In the rows, 128 means zero.
The rows of D fall into 4 groups, and each row is roughly a mix of its group's hidden directions.
D, 152 rows:
[[ 83 164 180 117  96 115 122 104 126 130 127 165]
 [136 125 117 161 115 175 131 158 146 194 136 133]
 [120 114 165  97 153  77 111 103  99  95 103 132]
 [132 205 147 127 169 143 143 124 139 129 143 150]
 [150 143  61 112 145 111 109 130 130 125  79 107]
 [139  83  69 135 109 128 135 132 155 175 122 114]
 [137 104 100 164 113 157 156 150 117 142 185 103]
 [ 84 129  77 112  85 110 138 106 137 123 123  88]
 [111  91 110 147  66 158 123 138 148 164 125 111]
 [124 169 127 124  60 107 131  97 137 147 116 159]
 [102 170 163 109  98 123 108  94 122 137  93 166]
 [139  68  91 129 102 104 130 143  99 119 134  87]
 [154 105  89 123 157  97  89 121  89  96 144 111]
 [119 122  94 103  91  95 124 111  89 117 162  85]
 [ 97 170 158 113 102 117 110  90 125 137  93 168]
 [135  78  88 150 100 137 122 150 103 133 159  87]
 [124 143 153  86 138  86 117 100 135 104  76 153]
 [ 84  98 161 113 102 130 154 156 134  98 167 104]
 [145 129 146 134 122 128 103 131  71 131 191 101]
 [ 83 127  91 164 124 108 139  80 154 139 112 157]
 [142 176 131 139 163 146 161 116 118  96 178 145]
 [152 179 134 128 169 110 113 115  90 115 156 164]
 [129  61 115 131  94 125 143 137 155 125 105  85]
 [126 128  88 163 107 174  98 134 155 136 118  83]
 [ 81 123  98 117  88  98 134  93 115 112 142  88]
 [137  82  81 112 113  74 124  98 111 140 133 114]
 [132 154 165 104 169  89 140 104 135 106  95 160]
 [178  89 129 137 141 135 137 150 140 185 128 160]
 [110  80 164 116 133 101 120 157 108 130  88  89]
 [ 92 125 105 152 123 105 133  66 148 139  98 160]
 [123  80  98 151  72 136 127 129 154 155 116 100]
 [113 110 126  86 116  93 174 115 156 147  85 147]
 [151 139  99 156 145 135 107 131  78 145 186 133]
 [144  74  75 151 119 110 112 114 123 164 149 113]
 [141 146  95 159 136 166 111 120 106 110 192 127]
 [129 142 150 129 167  98  93 128 148 170  78 146]
 [129 102  71 119 116 112 148 125 173 157  89 139]
 [159 182 141 110 110 111  96  97 115 142 102 163]
 [137  81 137  99 115  84 155 111 117  82 102 125]
 [148  77  91 158 129 135 130 147 146 136 152  76]
 [152 165 103 111 156 102  95  99 113 136  79 148]
 [118 114  91 149  79 177 116 148 132 152 157 106]
 [148 118  94 163 132 123  76 118  87 125 164 106]
 [ 61 126 130 102 116 108 138 119 151  96  87 120]
 [202 138 125 118 152 145 108 160 102 142 136 109]
 [108  71 117 127 100 146 140 142 166 131  95  90]
 [144 129 168 160 152 170 136 147 168 150 114 164]
 [137  98  92 164  71 140 117 130 132 165 149 109]
 [140 157 161 105 188 121 129 126 113  95 151 162]
 [115 127  90 153  94 178 113 150 125 155 168 108]
 [154 185 148 130 155 106 121 118  98 123 165 164]
 [130  80  62 112 119 106 132 120 150 140 109 101]
 [125 116  71 163 111 161  99 131 150 141 129  86]
 [112 104 163  93 139  77 112 107 101  99  96 127]
 [177  94 104 121 138 156 127 169 112 132 138  81]
 [ 88  84 174 134 162 107 132 147 119 133  89 135]
 [152 159 101 113 157 100  99  95 119 134  75 147]
 [ 76 162 125 125 116 153 136 124 165  85 110  96]
 [159  99  74 133 107 125 116 136 128 178 155 102]
 [155  98 138 180 148 117 106 112 107 157 135 176]
 [ 93 161 114 162 162 119 119 102 132 135 122 187]
 [124 126  90 161 104 175 115 138 119 147 183 115]
 [ 97 123 157 104  52 143 136 124 141 130 111 110]
 [136 131 174 157 152 173 139 149 162 144 108 164]
 [132 123 120 140 108 144 108 140  78 143 187  88]
 [132 178 106 157 144 172 104 151 135 164 156 122]
 [134 168 137 122  94 100 114  74 137 146  95 159]
 [ 80  96 110 115  98  96 153 132 144 100 149  91]
 [ 78 140 179  99  74 129 130 118 131 121 115 133]
 [192 145 132 154 149 147 109 121 103 167 146 153]
 [155 129 106 151 132 139 108 137  71 141 187 131]
 [150 172  94 141 125 150 130  91 147 125 168 171]
 [135 184 149 107 160 125 135  99 117  80 144 152]
 [118 105  98  99 100  82 126  99  94 105 142  93]
 [149  82  93 149 158 139 147 160 130 124 164  91]
 [132 200 158 121 176 131 135 116 132 121 138 151]
 [122  91  92 166  94 150 115 125 165 167 148 121]
 [115  73 109 126  84 116 104 141 136 166  96 108]
 [149  92 134 122 134 169 137 183 114 122 156  88]
 [104  73 126 132 143 169 126 166 131 131 110  84]
 [ 81 149 133 161 109 105 138  82 150 143 134 170]
 [127  87  90 147  86 158 130 159 118 134 150  88]
 [159  77  72 149 128 121 106 127 127 162 144 112]
 [121 165 151 106 189 111 131 107 133 104 131 170]
 [116  70 101 169 152 152 108 134 157 154 133 117]
 [108 146 141 126 164 100  82 118 136 165  87 160]
 [ 90 154 127 108  77 103 147 109 103 144 166 106]
 [137 182 106 142 132 159 144 104 142 126 176 164]
 [120 112  85 148  83 169 117 151 122 148 162  99]
 [159 120 145 122  51 121 138 144  95 127 139 110]
 [110  54 142 118  83 117 129 119 135 120  98 127]
 [132 133 156 118 160 106 138 111 154  94  78 173]
 [130  86  98 164 106 146 140 156 121 165 164  97]
 [113  85 138 157 100 151 159 144 136 133 187 114]
 [108 170  94 155 146 135  96 102 109 164 137 166]
 [163 140  87  96 131 128 110 177 113 118 121  82]
 [134 190 175 108 168 128 146 123 139 108 114 142]
 [110  74 163 124 127 114 133 165 111 129  96  85]
 [135 115  94 177 113 133 111 116 152 173 174 139]
 [115 179 166 137 141 172 131 148 150  95 102 143]
 [127 169 169  88 160 109 142 128 110  90  98 138]
 [130 109  87 170  79 130 118 127 147 170 123  98]
 [126  90 192 135 126 137 146 115 115 121 178 149]
 [136 125 141 112 209 117 134 138 118  89 120 114]
 [158 166 129 135 168 122 113 130  79 120 175 147]
 [137 169 138  96 155 106 102 106 121 116  72 154]
 [116 138  93 167 115 177  97 134 158 134 122  85]
 [159 167 108 119  99  82 141  88 140 118 155 152]
 [105 113 134 183 120 134 151 115 138 147 188 155]
 [ 64 142 136 104 106 111 129 105 146 108  80 137]
 [139  88  65 123 107 117 140 132 152 174 121 117]
 [ 87 117  82 113  80 112 154 109 150 142 118 101]
 [144 165 128 127  83 105 111  75 131 155 107 157]
 [ 83  75 177 123 139 107 140 119 106 109 119 141]
 [ 86 166 158  95 101 125 169 120 154 113 101 134]
 [143 160 185 149 158 147 106 139  95 108 152 150]
 [111  86 116 154  94 157 158 153 147 133 166  96]
 [165 113 135 108  89 125 158 157 123 103 166  85]
 [116 177 186 133 145 141 118 129 106  82 136 140]
 [110  95  72 103 103 108 149 118 160 143 106 100]
 [135  95  75 158 125 116  91 114 100 141 159 101]
 [154 183 144 110 115 109  97  96 115 142 101 166]
 [136 165 152 109 192 115 129 117 121 101 150 164]
 [115  77  94 159 106 156 116 130 170 159 133 115]
 [ 64 111 134 110 103 116 152 129 161 100 103 101]
 [129 164 155  85 138 103 113  97 137  96  86 154]
 [155 144 166  99 171  90 151 125 125  82 130 132]
 [ 87 107 135  91  70 119 138 131 132 120 114  84]
 [106 120 106 128  79 188 113 160 135 110 121 104]
 [112 120  98 146  60 124 130 118 149 163  99 106]
 [134  96 104 110  66 128 139 114 145 134 102  82]
 [128 111  91 168  73 141 113 122 141 174 147 124]
 [149 187 136 143 166 149 157 117 137 116 165 153]
 [137 122 126 129 113 126 106 131  73 140 189  89]
 [123  63 112 135  89 131 137 135 156 133  99  90]
 [143  95 146 122  53 117 146 143 118 129 113  96]
 [112 103  84 155  74 138 117 115 155 165 112 118]
 [107  94 187 144 112 138 146 105 117 138 173 150]
 [126 127 130 119 152 119 145 121 174 106  63 166]
 [132  81  90 138 129 100 142 101  97  88 158 146]
 [178  98 115 113 149 161 123 173 109 123 131  89]
 [126 132 129 108 151  92 144 108 160 111  71 172]
 [ 81 132  80 119  87 112 132 102 136 113 124  87]
 [126  80  87 172 119 150 110 131 149 163 151 114]
 [135 143 166 109 180  82 139 111 123 103  97 150]
 [125 109  75 164 104 125  92 109 106 131 156  93]
 [132 178 166  84 140 106 147 128 102  92 109 138]
 [115 115 105 111 104  83 119 102  73 125 161 101]
 [139 180 167  92 105 103 142 123  97 103 107 143]
 [151 175 136 108 122  92 104  85 126 137  89 154]
 [131  93  91 164  71 138 116 124 146 165 136 114]
 [121  77 134 113 112 105 116 160 122 128  73  89]]

Here is one row of each group, with its name. Which group are the others in?
[151 130 173 109 177 130 138 154  99  96 165 129]
K
[ 90 106 143  93  66 132 138 139 129 121 121  86]
E
[135 162 162 109 159 113 104 132 154 139  65 138]
L
[153 114 165 172 154 145 123 129 138 157 113 183]
A

[144 177 131 151 171 153 154 121 129 110 171 152]
L
[126 125  98 154  87 184 129 154 149 160 151 112]
L
[121  82 127 151 103 156 157 156 137 129 179  99]
E
[174 103  84 142 133  94  89 115  99 146 150 127]
A
[100 178 181 110 136 130 138 123 119  82 111 142]
A
[ 85 137 150 116 108 172 172 151 164 130 107 116]
A
[144 152 140  89 145  91 125  91 113  72 113 144]
L
[153 121 132 124  43 115 140 135 103 132 133 108]
K
[110  83 114 133  75 143 135 138 155 143  93  92]
K
[123 150 149 162 124 189 124 161 134 168 153 122]
A
[101 160 153  96 115 147 122 143  86 116  71 129]
K
[116 114  63 160 104 134  97 115 129 140 139  87]
A
[139  74  87 155 105 138 122 153 106 131 153  89]
L
[112 138 176 122 182 125 123 114 152 122 121 181]
K
